Read these off the grid that follows. Indices start at 0.
1) The entry at row 0, column 1?
2) The entry in row 0 and column 0?
3) The entry at row 2, column 1?
4) The entry in row 1 and column 0?
5) The entry directly above the largest entry?
6) The entry just right of the largest entry?
7) The largest entry?
8) The entry just right of the smallest entry?
[[111 124 122 105 119 121 128]
 [116 140 145 110 119 125 131]
 [139 116 143 125 119 124 109]
 [119 140 113 141 119 136 143]]
1) 124
2) 111
3) 116
4) 116
5) 122
6) 110
7) 145
8) 119

X =
[[133 128 137 124 115 123 149 130 120 132 126 130 131 125]
 [126 129 130 141 129 130 128 113 141 132 140 129 128 109]
 [127 128 130 124 129 122 128 132 127 133 128 129 136 127]
 [132 128 146 123 130 124 118 134 116 132 103 129 126 117]]
Rows and columns are numbered from 0.
The bottom entry of the column that holds the smallest entry is 103
The entry directly below the largest entry is 128
Find the entry in row 0 and column 2.
A: 137
Find the top-left entry.
A: 133
Find the bottom-right entry.
A: 117
Find the top entry of the column that holds the smallest entry.
A: 126
The entry in the top-right corner -> 125
The entry in the bottom-left corner: 132
The entry just left of 140 -> 132
Find the entry in row 1 and column 0.
A: 126
The maximum -> 149
Find the entry in row 2 and column 0.
A: 127
The entry just left of 122 -> 129
Find the entry just right of 120.
A: 132
The entry just right of 116: 132
The entry just left of 146 is 128
The entry just right of the largest entry: 130

m =
[[124 129 116 133 132 127 126 122]
 [129 113 132 119 147 148 138 121]
 [122 121 125 123 132 132 124 129]
 [126 126 121 131 135 130 136 116]
 [120 129 133 124 121 128 113 152]
 [131 126 125 128 129 127 132 117]
 [131 131 120 131 126 123 125 120]
 [131 128 128 127 128 129 127 127]
 [129 127 144 122 120 126 132 138]]
Indices start at 0.
The entry at row 2, column 0 -> 122
The top-left entry is 124
The entry at row 1, column 0 -> 129
Give the bottom-left entry.
129
The top-right entry: 122
Give the entry in the bottom-right corner.
138
Give the entry in row 0 and column 2.
116
The entry in row 0 and column 1: 129
Give the entry in row 2 and column 2.
125
Give the entry just right of 147.
148
The entry directly below 147: 132
The largest entry -> 152
The entry in row 1 and column 1 is 113
The entry directly below the largest entry is 117
Give the entry directly above the largest entry.
116

Questions about the matrix below.
1) Report the last entry, reading row by row.
2) Report the entry just left of the smallest entry.
3) Report the 2nd entry from the end, reading row by row.
4) Report the 1st entry on the diagonal from the top-right corner.
5) Report the first entry in reading order.
6) Report the fifth entry in reading order.
7) Report the 4th entry from the end, reading row by row.
8) Report the largest entry in the first row.
[[132 134 124 126 121 134 133 125 130 128 129 150 129]
 [132 138 112 118 124 131 127 144 131 131 123 110 135]
 [127 129 134 128 131 133 132 138 129 130 130 122 122]
 [128 128 127 124 128 120 130 115 125 126 109 115 128]
 [115 105 133 124 128 113 127 132 128 128 130 101 121]
 [126 139 133 130 135 136 128 132 126 121 115 119 122]
 [133 131 132 123 124 125 124 126 125 129 119 125 125]
 [125 137 119 125 130 129 132 125 131 130 124 139 132]
 [132 117 122 129 126 133 125 107 127 127 132 144 123]
 [133 122 114 106 130 128 128 155 128 131 135 126 119]
 [132 122 116 122 134 127 127 155 126 128 127 133 124]
 [129 131 127 127 122 131 134 145 129 130 130 126 125]
 [127 135 134 132 125 124 129 113 123 129 119 129 126]
 [117 145 124 121 136 119 125 105 126 130 128 111 125]
 [131 132 128 129 135 129 130 107 129 131 126 128 117]
 [123 137 129 128 134 120 130 124 124 134 134 132 124]]
1) 124
2) 130
3) 132
4) 129
5) 132
6) 121
7) 134
8) 150

Questions about the array below. Rows and columns are numbered from 0.
1) The entry just right of the largest entry?
2) The entry in the bottom-right corner?
3) The entry just left of the largest entry?
4) The entry in row 1 and column 2?
5) The entry in the top-left corner?
6) The entry directly above the largest entry?
7) The entry at row 0, column 2?
8) The entry in row 2 and column 0?
[[126 148 127 128 125 122 130 127 131 123 131]
 [133 149 119 129 150 132 148 131 130 117 132]
 [129 108 124 124 130 138 128 131 124 133 122]
 [126 151 129 130 124 122 129 127 131 122 132]
 [127 123 127 127 126 127 129 130 126 127 126]
 [130 132 122 129 133 127 134 127 129 121 126]
 [128 119 127 126 128 129 128 130 126 129 125]
 [128 112 125 125 128 134 128 131 125 132 123]
 [133 148 119 129 150 132 148 131 128 117 133]
 [126 113 132 127 119 122 124 123 126 139 121]
 [127 116 132 129 120 123 125 123 127 135 122]
 [127 138 128 130 125 124 128 128 128 125 129]
 [131 107 122 124 133 140 128 132 124 138 121]
 [130 132 123 128 132 127 136 127 128 121 126]
 [126 116 130 128 120 123 125 123 128 133 122]
 [126 142 127 128 125 123 129 127 130 124 130]]
1) 129
2) 130
3) 126
4) 119
5) 126
6) 108
7) 127
8) 129

Questions about the array below. Rows and columns are numbered from 0.
1) Report the entry in the top-right corner.
2) Report the entry in the bottom-left corner.
3) Report the top-left entry.
4) Report the bottom-right entry.
5) Report the entry in row 0 and column 1.
6) Report the entry directly below 100.
7) Report the maximum.
8) Report the entry directly above 134.
100	132	138	125
115	105	134	122
143	125	111	136
125	140	125	110
135	108	127	125
137	125	120	121
119	139	139	108
116	116	135	137
135	132	114	112
124	128	125	132
127	138	124	116
123	121	126	124
1) 125
2) 123
3) 100
4) 124
5) 132
6) 115
7) 143
8) 138
